In the data rows, the value 50 means zero.
Some points:
  43  57  39  39  28  32  56  40  40  44  38  58  68  52  55  51  46  29  47  44  44  52  55  47  55  51  43  53  58  51  35  54  35  49  41  40  26  53  53  66  51  39  75  45  49  52  43  60  49  32  52  64  48  34  37  34  38  38  56  54  63  41  40  53
  42  38  52  31  63  56  50  82  43  44  46  56  41  56  37  55  54  66  50  46  61  49  39  51  51  37  52  67  61  51  42  60  59  65  44  39  53  63  48  46  50  20  51  55  61  51  50  52  66  53  41  59  40  43  61  47  50  53  35  59  36  22  47  44
  48  47  58  42  63  34  52  51  53  34  53  45  39  43  67  38  32  68  65  33  61  52  45  50  43  61  39  42  51  38  49  46  36  20  61  52  48  52  47  58  57  47  43  45  34  49  51  47  78  54  67  51  46  51  58  54  56  47  43  49  58  57  55  66
  55  43  56  47  45  39  43  37  56  54  51  44  39  47  50  54  25  48  70  45  42  47  58  36  43  55  80  51  56  54  60  43  46  75  51  51  42  38  36  34  35  49  45  68  76  44  56  45  50  46  79  55  40  35  60  54  63  47  53  55  57  61  51  33
  28  32  59  62  42  50  47  56  49  56  64  59  49  57  48  37  48  38  36  42  35  45  43  53  62  62  65  41  48  49  45  56  53  51  51  66  69  53  44  46  50  52  46  63  45  66  46  57  66  59  36  49  34  54  63  19  46  56  59  48  61  64  58  48
  57  46  43  47  56  38  56  42  83  38  59  52  53  64  50  53  73  58  44  52  63  28  48  55  72  56  55  52  50  52  34  40  43  60  37  41  66  46  40  58  44  60  39  50  51  54  59  47  48  39  48  56  44  50  35  57  49  34  61  63  51  48  65  61
  40  45  44  39  65  46  55  48  68  53  42  51  27  46  47  55  55  54  36  50  45  55  47  53  34  40  60  35  45  50  27  51  79  35  42  66  38  41  38  37  52  46  69  42  49  62  57  72  37  60  57  47  51  53  45  59  47  59  44  47  46  55  50  45
  52  57  61  66  43  56  34  48  47  61  36  39  43  37  31  37  52  51  55  44  76  31  67  29  55  54  36  52  29  30  42  53  51  55  35  53  49  40  67  38  51  42  54  66  55  51  50  70  49  41  50  38  49  52  48  56  41  41  48  40  47  51  48  55
  56  47  37  46  62  68  35  35  63  64  50  25  45  48  43  49  68  51  44  34  29  40  41  55  45  39  33  46  46  45  71  42  45  44  53  39  36  44  49  62  36  47  45  47  48  31  43  53  52  51  56  41  45  47  45  31  32  49  58  55  58  43  38  42
  47  73  56  42  47  54  46  43  43  57  52  48  56  50  47  55  52  47  36  48  38  40  40  54  49  55  55  60  59  57  41  62  53  42  38  48  61  61  59  37  61  60  34  53  45  22  59  62  59  33  54  64  70  42  67  69  46  66  61  52  57  46  54  65
  51  46  51  62  47  69  60  41  52  39  46  49  44  36  62  55  57  29  51  47  58  47  62  45  41  32  38  42  59  63  50  66  49  48  61  56  35  59  45  39  61  44  28  49  42  55  52  47  41  57  27  64  36  46  49  60  53  59  36  73  47  63  61  48
  40  49  49  59  64  54  57  58  43  51  27  41  32  54  55  38  46  31  49  78  63  44  52  66  64  58  57  55  51  57  55  46  54  55  58  44  36  40  52  43  70  49  48  59  38  46  47  40  59  64  57  45  54  49  46  61  43  41  77  40  47  47  45  50
  38  40  35  61  36  42  66  35  38  45  53  41  77  46  30  73  43  58  52  39  73  58  43  66  50  44  52  49  50  51  64  50  46  39  48  49  58  50  32  35  42  44  59  42  46  47  54  34  55  52  51  45  39  64  60  62  35  61  50  43  44  52  48  47
  65  63  43  63  47  39  34  44  40  61  70  59  49  38  52  44  49  46  48  62  51  43  55  36  53  45  59  38  55  61  38  24  65  47  49  52  36  76  29  63  34  50  46  49  62  56  46  44  58  62  47  48  53  55  57  58  45  39  50  40  29  49  38  55
  51  58  54  48  36  54  37  54  54  55  70  47  55  40  63  59  52  52  71  62  47  63  54  58  27  36  40  60  56  34  46  62  58  60  41  63  64  39  36  72  69  50  53  54  42  51  58  32  44  42  64  54  42  56  56  40  59  47  65  34  42  59  56  49
  55  47  50  67  51  26  45  64  59  64  54  56  56  51  59  61  33  38  49  37  49  44  55  38  49  52  46  42  53  36  42  52  51  41  52  34  64  41  51  59  45  54  38  44  48  48  57  37  33  62  44  63  59  49  57  49  65  68  52  36  58  27  46  20
  40  66  49  58  41  45  49  54  50  51  43  12  43  43  58  63  38  67  37  56  48  68  61  35  49  50  51  49  52  77  38  41  41  53  50  37  61  46  61  65  57  59  60  54  43  52  37  51  54  57  35  30  47  52  42  48  55  57  47  62  52  50  62  60
  30  51  47  56  61  58  48  52  36  44  61  59  58  51  64  67  56  56  58  45  49  66  52  51  60  52  49  59  39  71  57  52  67  50  58  56  46  34  55  56  28  27  36  46  44  54  57  51  39  43  57  62  60  66  48  47  61  35  45  35  61  56  63  59
  52  58  54  32  39  52  56  47  60  41  60  71  51  48  58  47  54  47  42  59  53  52  54  47  69  48  40  49  35  52  62  57  50  46  69  54  47  53  52  50  63  38  59  53  68  41  51  45  41  52  56  16  60  57  62  48  47  62  52  71  61  32  57  53
  61  51  44  59  40  53  70  38  65  60  48  63  39  47  55  50  51  45  57  58  41  45  33  57  42  53  53  58  56  45  59  56  56  54  39  41  46  68  72  40  47  55  56  66  37  50  32  42  57  46  47  37  50  65  36  45  56  41  29  37  60  42  61  54
  65  44  54  39  41  62  45  55  48  42  45  41  68  38  29  50  63  41  55  55  45  57  41  49  56  59  49  48  62  41  52  57  48  65  62  68  38  44  44  61  39  74  54  42  50  44  55  75  66  61  42  40  53  45  42  65  71  49  49  39  72  46  41  45
  52  53  52  48  37  76  64  52  57  39  64  54  41  68  45  25  40  52  61  61  51  57  60  46  44  63  39  45  47  50  37  40  64  50  64  30  69  40  39  40  34  52  50  49  43  41  45  49  45  44  48  58  66  50  58  52  36  55  39  55  49  58  24  50
  64  60  54  58  68  60  59  39  39  48  57  59  60  69  52  48  50  46  25  49  50  47  49  47  52  53  42  42  59  37  68  50  36  54  53  59  50  38  61  57  53  49  64  70  65  42  46  60  51  59  65  65  40  44  22  43  54  65  42  39  33  48  46  49
  43  58  55  48  61  45  52  72  54  57  47  77  51  68  49  61  49  61  49  48  35  49  60  43  40  55  43  36  41  60  62  47  43  46  43  56  40  45  47  36  52  73  56  49  36  52  36  52  61  39  42  47  46  51  59  62  53  23  45  66  33  48  52  33
  51  30  41  45  47  47  59  68  45  64  44  33  50  48  69  34  48  49  41  48  51  62  51  44  56  54  35  51  62  45  72  48  59  59  51  60  76  69  62  46  57  64  55  33  60  57  59  52  36  39  61  48  51  46  45  62  35  36  50  56  45  50  49  64
  72  38  54  40  38  46  39  50  65  68  35  53  55  55  36  43  63  65  49  52  57  56  40  49  45  68  56  60  55  66  62  59  39  44  53  48  41  52  67  59  56  43  53  44  49  53  59  49  44  56  43  60  68  56  53  43  54  60  61  53  39  80  48  58
  57  42  47  42  53  59  47  46  20  49  60  64  44  45  49  59  57  65  55  66  53  41  63  67  50  38  69  64  46  28  58  47  38  36  40  36  61  53  66  56  47  53  53  45  49  61  38  60  36  58  35  43  58  24  43  50  51  44  56  55  63  56  45  47
  50  65  63  57  72  46  58  51  44  43  40  46  70  54  35  30  44  49  64  54  35  54  52  72  37  47  56  52  33  51  46  45  40  64  49  49  47  62  49  52  50  48  35  18  51  65  53  52  36  52  55  46  43  58  55  37  51  71  45  52  43  42  71  48
  45  48  49  44  54  48  32  51  36  22  36  45  44  51  54  59  51  44  54  36  45  55  28  50  56  32  56  50  36  49  34  42  45  38  58  61  50  50  50  38  60  62  46  52  64  55  54  16  39  38  36  56  59  57  43  40  56  49  42  39  41  55  32  48
There is one direction along which these points spread out most. Take the direction at right angles to it along which they spread out most. Go by this last direction. Where along it does each point below lie, from 0 to 99? 50 is the average, and the first point above lies past it. One standard deviation of the points above along it is 16.
  52  58  54  32  39  52  56  47  60  41  60  71  51  48  58  47  54  47  42  59  53  52  54  47  69  48  40  49  35  52  62  57  50  46  69  54  47  53  52  50  63  38  59  53  68  41  51  45  41  52  56  16  60  57  62  48  47  62  52  71  61  32  57  53 33
  38  40  35  61  36  42  66  35  38  45  53  41  77  46  30  73  43  58  52  39  73  58  43  66  50  44  52  49  50  51  64  50  46  39  48  49  58  50  32  35  42  44  59  42  46  47  54  34  55  52  51  45  39  64  60  62  35  61  50  43  44  52  48  47 47
  30  51  47  56  61  58  48  52  36  44  61  59  58  51  64  67  56  56  58  45  49  66  52  51  60  52  49  59  39  71  57  52  67  50  58  56  46  34  55  56  28  27  36  46  44  54  57  51  39  43  57  62  60  66  48  47  61  35  45  35  61  56  63  59 45
  65  63  43  63  47  39  34  44  40  61  70  59  49  38  52  44  49  46  48  62  51  43  55  36  53  45  59  38  55  61  38  24  65  47  49  52  36  76  29  63  34  50  46  49  62  56  46  44  58  62  47  48  53  55  57  58  45  39  50  40  29  49  38  55 70
  51  58  54  48  36  54  37  54  54  55  70  47  55  40  63  59  52  52  71  62  47  63  54  58  27  36  40  60  56  34  46  62  58  60  41  63  64  39  36  72  69  50  53  54  42  51  58  32  44  42  64  54  42  56  56  40  59  47  65  34  42  59  56  49 69
  61  51  44  59  40  53  70  38  65  60  48  63  39  47  55  50  51  45  57  58  41  45  33  57  42  53  53  58  56  45  59  56  56  54  39  41  46  68  72  40  47  55  56  66  37  50  32  42  57  46  47  37  50  65  36  45  56  41  29  37  60  42  61  54 44
  50  65  63  57  72  46  58  51  44  43  40  46  70  54  35  30  44  49  64  54  35  54  52  72  37  47  56  52  33  51  46  45  40  64  49  49  47  62  49  52  50  48  35  18  51  65  53  52  36  52  55  46  43  58  55  37  51  71  45  52  43  42  71  48 40
  48  47  58  42  63  34  52  51  53  34  53  45  39  43  67  38  32  68  65  33  61  52  45  50  43  61  39  42  51  38  49  46  36  20  61  52  48  52  47  58  57  47  43  45  34  49  51  47  78  54  67  51  46  51  58  54  56  47  43  49  58  57  55  66 43
  55  43  56  47  45  39  43  37  56  54  51  44  39  47  50  54  25  48  70  45  42  47  58  36  43  55  80  51  56  54  60  43  46  75  51  51  42  38  36  34  35  49  45  68  76  44  56  45  50  46  79  55  40  35  60  54  63  47  53  55  57  61  51  33 97
  40  66  49  58  41  45  49  54  50  51  43  12  43  43  58  63  38  67  37  56  48  68  61  35  49  50  51  49  52  77  38  41  41  53  50  37  61  46  61  65  57  59  60  54  43  52  37  51  54  57  35  30  47  52  42  48  55  57  47  62  52  50  62  60 31
